128 stands for zero in the data rows.
Here are some points, each followed by its number:
[138 232  88 153 109  87 156 158 102  83  86 201 195  87 115 124 110] 0
[101 119 125  88 131 140 105 132 115 153 126 126 119 135 120 174  98] 1
[ 91 103 184 130 150 119 126  90 168 154 160  93  84 181  92  84 156] 2
[192  92  93 197  84 149 165  90 106  83 107 192 164  87 255 109 111] 3
[113  99 117 101 167 100  97 166 112 140 120 108 126 136 107 127 139] 4
[123  92  88  88 174  87  85 202  87 133 102 109 142 115 123 148 136] 5
[122  92  88  88 176  87  85 201  87 133  98 100 143 112 118 153 131] 6
[119  92  88  88 174  87  85 203  87 132 101 108 143 115 121 151 135] 7
[ 93 131 142  88 109 173 115 103 132 162 134 131 106 141 138 180  84] 8
[142  92  88 122 147 109 109 168  92 118 106 132 150 105 165 135 126] 9
[115 102 105  88 156 113  94 168 101 141 110 107 133 121 123 153 117] 10
[159 177  88 153 113  87 141 188  91  98  92 199 156  95 141 146 128] 11
[122  92  88  88 173  87  85 200  87 134 106 108 147 111 126 149 132] 12
[211 170 141 169  84 194 185 101 173  83 183  94 146  87 125  98 162] 13
[150 189 106 152  91 110 151 158 103 108 101 207 143 105 135 150 108] 14
[128 142 144 113 103 175 135  99 141 139 143 121 117 128 130 160 106] 15
[202 183 121 174  84 158 176 129 144  83 154 137 150  87 124 110 160] 16
[121  92  88  88 177  87  85 200  87 132 101 105 147 110 125 149 135] 17
[168 105 109 164  91 155 148  91 116 108 113 171 145 105 219 141  98] 18
[170 156 151 160 105 170 166  97 169 106 175  94 126 117 113  95 161] 19
[112 103 104  88 157 111  94 171 100 142 110 109 135 121 117 157 122] 20
[180 151 120 145 113 162 154 126 145  99 162  93 147  95 122 108 152] 21
[ 91 104 175 133 148 121 127  90 168 155 160  98  84 184  92  84 160] 22
[ 91  98 181 135 152 123 125  90 168 155 155  91  84 185  96  84 159] 23
[110 102 102  88 152 111  95 168 101 142 106 110 133 123 120 156 125] 24
[113  97 116 101 171  97  96 168 113 140 117 101 128 132 119 129 138] 25
[ 91  96 187 132 154 116 118  90 165 155 159  98  84 179  92  84 154] 26
[211 175 133 170  84 193 184 103 168  83 182  91 145  87 120 100 166] 27
[ 91 121 137  88 108 169 119  99 132 163 127 121 107 143 115 182  84] 28
[130 149 141 113  99 169 136  96 145 139 147 122 117 127 127 158 109] 29
[ 91  99 192 131 153 121 121  90 166 155 151  94  84 181  92  84 153] 30
[120  92  88  88 174  87  85 204  87 133 100 108 147 112 132 148 137] 31
[100 102 151 119 158 111 113 125 142 147 141  93 102 160  97 104 153] 32
[162 102 110 163  91 154 150  94 114 108 114 166 144 103 211 136  98] 33
[181 179  90 186  84 107 167 152  99  83  93 218 159  87 167 127 118] 34
[141 238  88 152 114  87 151 154 100  83  86 199 198  87 113 128 115] 35
[ 91 129 136  88 108 166 116 100 129 162 136 138 109 144 132 191  84] 36
[ 91 131 138  88 112 171 115  99 130 161 130 127 105 137 122 180  84] 37
[120  92  88  88 173  87  85 199  87 134  94  98 145 114 126 150 132] 38
[124 115 126 121 104 160 131  99 124 138 122 149 123 127 165 168  94] 39
[174 211  88 182  84  87 166 185  92  83  86 241 159  87 138 138 117] 40
[116 155 128 117  99 140 130 126 121 139 113 160 123 130 126 164  98] 41
[121  92  88  88 172  87  85 206  87 132  95 115 147 111 122 142 131] 42
[110  95 117 101 164  96  97 166 112 140 115 104 125 130 108 126 138] 43
[ 91 118 165 119 134 134 118  94 160 158 148 108  90 171 105 115 136] 44
[115 102 107  88 154 110  95 171 101 143 108 112 135 123 124 161 117] 45
[115  94 114 101 169  96  97 169 113 140 117  99 127 132 111 131 136] 46
[ 92 127 138  88 108 168 117  97 134 161 127 135 107 142 126 180  84] 47
[ 93 121 150 102 121 153 120  95 145 160 136 121 100 158 105 153 108] 48
[199 116 106 189  84 162 169  94 127  83 131 156 157  87 206 113 124] 49
[ 91 119 138  88 112 167 115 103 133 163 140 132 106 142 129 180  84] 50
[147 119 105 112 148 119 115 169 112 117 125 101 145 104 121 133 142] 51
[ 93 134 138  88 108 172 116 100 130 163 127 122 106 143 116 186  84] 52
Which five points above are nearest to each new point, looking only along the 6 directions in which the numbered points spread most? Their numbers follow each, nearest first.
[176 208  88 182  84  87 171 183  96  83  86 234 160  87 123 137 111] : 40 34 11 14 0
[148 117 102 113 149 119 114 171 113 118 124  96 147 102 119 133 139] : 51 10 25 46 20
[193  92  93 197  84 148 165  90 106  83 107 190 163  87 255 109 111] : 3 49 18 33 34
[ 91 113 148 102 123 157 117  96 143 159 136 118 101 156 115 153 106] : 48 50 28 37 47
[185 180  92 188  84 106 166 155  97  83  92 219 163  87 178 134 121] : 34 40 14 11 0
[122 112 134 122 103 161 131  97 126 136 124 150 126 124 168 163  93] : 39 15 41 29 8
[175 214  88 185  84  87 163 182  92  83  86 241 162  87 142 135 125] : 40 34 11 14 0
[151 119 101 113 149 118 115 168 114 118 123  98 147 106 125 128 140] : 51 9 25 46 10
[101 120 130  88 128 144 104 132 119 153 119 119 118 137 133 172  99] : 1 50 28 37 47
[192  92  96 197  84 151 163  90 103  83 107 186 163  87 255 114 113] : 3 49 18 33 34
[124 119 129 122  98 164 130  95 125 138 121 147 125 126 168 163  90] : 39 15 29 41 8
[ 91 107 176 117 138 136 119  95 157 158 152 110  91 171 101 116 131] : 44 22 30 2 26
[102  98 153 119 164 108 111 126 143 148 138  93 103 161 102 105 148] : 32 44 26 22 30
[197  92  98 197  84 151 159  90 107  83 118 183 162  87 255 106 115] : 3 49 18 33 34
[133 186  89 132 133  92 132 170  96  99  90 172 177  94 116 136 113] : 11 0 35 14 40
[ 91 118 149 102 123 153 118  99 143 160 138 121  99 157 118 159 107] : 48 50 28 37 47
[ 93 109 165 116 136 134 123  94 157 157 152 105  92 167 100 113 134] : 44 22 2 30 26
[100 104 156 118 160 111 112 126 142 148 144  96 104 162  99 105 147] : 32 44 26 22 30
[143  92  92 122 149 106 109 167  93 118 103 126 151 102 164 136 122] : 9 51 10 45 24
[122 192 116 146 121  98 145 138 122 105 107 165 158 116 105 113 123] : 14 0 35 11 41
[ 91 111 168 119 140 134 118  94 159 157 152 101  91 171 102 111 134] : 44 22 30 2 26
[ 92 110 167 118 136 136 120  91 155 157 150 110  90 167  99 113 133] : 44 22 30 2 26
[ 91 112 165 118 139 134 120  93 157 157 145 111  90 170 103 116 132] : 44 22 30 2 26
[193  92  96 197  84 147 164  90 107  83 110 185 161  87 248 114 104] : 3 49 18 33 34
[ 91 112 162 118 138 133 120  94 158 156 145 111  90 168 103 113 132] : 44 22 30 2 26
[ 93 124 151 101 122 152 120  95 144 160 137 121 100 156 105 153 106] : 48 28 50 37 47
[ 99 118 130  88 129 146 107 132 118 152 122 130 119 134 125 173  98] : 1 50 37 28 47
[191  92  92 196  84 150 165  90 107  83 105 182 160  87 244 112 116] : 3 49 18 33 34
[174 224  88 182  84  87 165 187  91  83  86 236 163  87 129 133 129] : 40 34 11 0 35
[104 156 122 108 108 144 130 117 123 138 114 143 133 126 114 165  91] : 41 1 15 29 47
[144  92  90 121 146 104 108 167  92 118 101 126 151 103 170 130 126] : 9 51 10 31 12
[ 94 117 150 100 121 152 118  97 142 161 142 116  98 155 109 155 106] : 48 28 50 37 47
[175 154 153 157 106 165 165  97 168 105 179  91 127 116 108  93 161] : 19 21 13 27 16
[152 183 102 153  92 113 151 157 105 107 100 201 145 105 125 151 111] : 14 11 34 40 0
[188 187 125 164  93 161 176 118 151  83 153 130 162  87 119 108 146] : 16 21 27 13 19
[195  92  94 199  84 149 162  90 106  83 105 175 160  87 255 111 105] : 3 49 18 33 34
[123 202 108 133 115 111 143 139 112 107 100 185 170 103 117 145 101] : 14 0 35 11 41
[123  97 162 152 132 131 133  90 148 133 138 122 108 152 143  95 139] : 44 32 22 23 26
[101 115 125  88 130 147 108 132 120 154 120 121 119 134 131 173 101] : 1 50 28 37 47
[179 220  88 183  84  87 168 185  96  83  86 244 162  87 140 139 130] : 40 34 11 14 0
[ 93 124 160 101 123 152 118  98 144 159 138 118  99 152 114 152 107] : 48 28 50 37 47
[201 188 123 174  84 161 177 125 146  83 155 137 152  87 149 108 153] : 16 27 13 21 19
[175 150 150 158 104 164 163  99 169 105 176  92 128 116 114  93 159] : 19 21 13 27 16
[109 159 131 108 108 144 128 119 123 138 114 152 133 127 124 167  91] : 41 1 39 15 29
[173 147 150 159 105 167 166  96 169 105 177  91 128 116 112  95 165] : 19 21 13 27 16
[176 219  88 180  84  87 168 184  90  83  86 239 159  87 142 135 118] : 40 34 11 14 0
[182 157 126 145 113 157 152 133 145  99 157  94 146  94 114 111 155] : 21 19 16 27 13
[199  92  91 196  84 145 163  90 101  83 113 177 160  87 255 116 110] : 3 49 18 33 34
[163 170  88 153 112  87 140 191  91  99  90 198 156  95 127 143 123] : 11 14 40 34 0
[ 91 120 154 102 122 154 120  97 146 161 141 121 100 154 109 152 108] : 48 28 50 37 47
[197  94  97 199  84 148 164  90 106  83 107 181 158  87 252 111 112] : 3 49 18 33 34
[103 112 122  88 132 144 107 131 114 154 123 115 117 131 133 174  98] : 1 50 28 37 8
[106 140 151 141 139 107 130 112 148 133 138 126 117 151  99  98 145] : 32 44 22 2 26
[187  99  95 199  84 149 164  90 104  83 106 182 161  87 255 115 113] : 3 49 18 33 34
[190  92 110 196  84 150 164  90 106  83 113 187 163  87 245 120 105] : 3 49 18 33 34
[151 185 116 167 105  98 154 155 115 105 109 199 138 116 134 121 130] : 14 11 34 40 0
[144  92  91 121 146 105 109 167  93 117  98 128 150 102 160 131 127] : 9 51 10 12 31
[ 91 126 158 101 126 152 118  95 142 160 140 122  95 155 113 157 107] : 48 28 50 37 47
[174 155 147 159 104 170 161  98 167 105 175  94 127 116 112  91 168] : 19 21 13 27 16
[122 189 114 146 121 100 144 140 124 105 108 168 160 116 121 114 123] : 14 0 35 11 41
[100 104 153 119 157 112 113 127 144 148 141  95 103 159  99 103 150] : 32 44 26 22 2
[180 212  88 182  84  87 166 183  93  83  86 234 161  87 126 136 123] : 40 34 11 14 0
[147  92  90 121 149 106 110 167  92 117 102 120 151 103 165 133 125] : 9 51 10 12 31
[122 153 131 117 101 143 132 127 119 138 114 162 122 127 125 168  94] : 41 39 15 29 1
[175 149 143 159 105 173 163  98 172 105 171  93 127 117 107 102 164] : 19 21 13 27 16
[100 100 153 118 158 109 110 124 147 148 140  95 103 160 110 102 147] : 32 44 26 22 30
[101 115 127  88 129 146 106 127 120 153 125 127 118 135 126 170 100] : 1 50 28 37 47
[186 203 102 178  84 119 173 158 116  83 116 198 157  87 127 125 143] : 34 14 40 11 0
[196  93  88 196  84 150 160  90 103  83 109 182 158  87 255 121 113] : 3 49 18 33 34
[137 132  88 117 148  87 111 196  88 118  95 144 150 105 138 141 122] : 9 42 12 31 5
[185 150 128 145 111 158 155 134 145  98 154  96 148  94 120 114 160] : 21 19 16 27 13
[196  92  91 197  84 148 162  90 105  83 110 191 161  87 255 111 112] : 3 49 18 33 34
[ 99 104 153 117 158 114 109 124 143 148 136  95 103 161 105 104 148] : 32 44 26 22 30
[197  92  91 197  84 156 164  90 106  83 115 181 161  87 255 118 113] : 3 49 18 33 34
[149 117 104 113 149 119 115 171 112 118 122 106 145 102 130 132 144] : 51 9 10 25 46
[188 205 104 179  84 118 173 159 119  83 117 197 157  87 134 127 142] : 34 14 40 11 16
[100 102 152 118 159 110 113 124 145 149 140  95 103 158 104 101 148] : 32 44 26 22 30
[144  92  92 121 150 106 109 169  92 118 107 131 150 103 171 137 130] : 9 51 10 45 31
[150 182 116 167 104  98 155 156 114 106 109 187 139 116 131 117 132] : 14 11 34 0 40
[171 154 152 158 106 173 166  94 169 105 179  91 128 115 109  90 160] : 19 21 13 27 16
[191  92  97 199  84 150 161  90 105  83 110 187 163  87 243 117 107] : 3 49 18 33 34
[ 99  95 153 118 159 110 110 124 145 147 140  96 102 159 104 103 152] : 32 44 26 22 30
[189 189 123 165  92 159 175 117 148  83 154 126 160  87 122  99 146] : 16 21 27 13 19
[175 224  88 183  84  87 167 183  93  83  86 235 162  87 139 134 120] : 40 34 11 0 14
[122 202 103 133 110 110 143 140 111 108 100 181 170 105 123 145 102] : 14 0 35 11 41
[ 99 102 151 118 158 111 113 124 141 148 139  97 103 160 102 104 146] : 32 44 26 22 30
[ 94 116 151 103 121 154 118  96 142 161 141 115  98 158 111 155 107] : 48 28 50 37 47
[ 91 126 155 101 124 154 119  97 144 160 139 113 101 154 119 156 106] : 48 28 50 37 47
[133 186  88 134 130  87 135 174  97  99  90 174 178  94 116 134 119] : 11 0 35 14 40
[176 214  88 182  84  87 170 185  91  83  86 230 164  87 148 131 122] : 40 34 11 14 0
[159 186  91 167 103 107 155 139 103  83  91 199 182  87 156 125 109] : 34 14 0 11 35
[174 156 158 158 105 168 167 101 171 105 173  91 130 117 113  93 167] : 19 21 13 27 16
[138 134  88 117 147  87 110 195  88 118  96 144 150 102 133 141 130] : 9 42 51 12 31
[122 108 159 153 129 126 134  90 147 132 145 120 108 152 140  97 141] : 44 32 22 23 2
[ 97 123 155 101 122 155 118  95 143 160 138 121  99 160 112 156 105] : 48 28 50 37 47
[183 217  88 183  84  87 165 183  94  83  86 226 162  87 141 135 126] : 40 34 11 14 0
[ 93 113 149 101 122 151 119  95 145 160 140 117  99 156 113 154 105] : 48 50 28 37 47
[193  92  91 196  84 149 161  90 104  83 105 177 160  87 250 110 115] : 3 49 18 33 34
[ 92 122 155 101 121 159 120  95 141 160 142 115 101 158 119 158 106] : 48 28 50 37 47
[166 214  88 172  92  87 162 178  96  83  86 228 170  87 123 137 115] : 40 0 35 11 34
[196  92  93 196  84 151 167  90 105  83 107 170 158  87 254 113 108] : 3 49 18 33 34
[ 91 122 153 101 122 153 119  93 142 161 137 119  98 155 116 154 106] : 48 28 50 37 47
[175 228  88 183  84  87 170 185  92  83  86 234 160  87 129 137 124] : 40 34 0 11 35
[124 190 115 147 123 100 147 139 122 105 109 170 158 117 109 115 124] : 14 0 35 11 41
[145  92  91 121 149 107 109 167  93 118 102 122 151 102 164 137 124] : 9 51 10 45 12
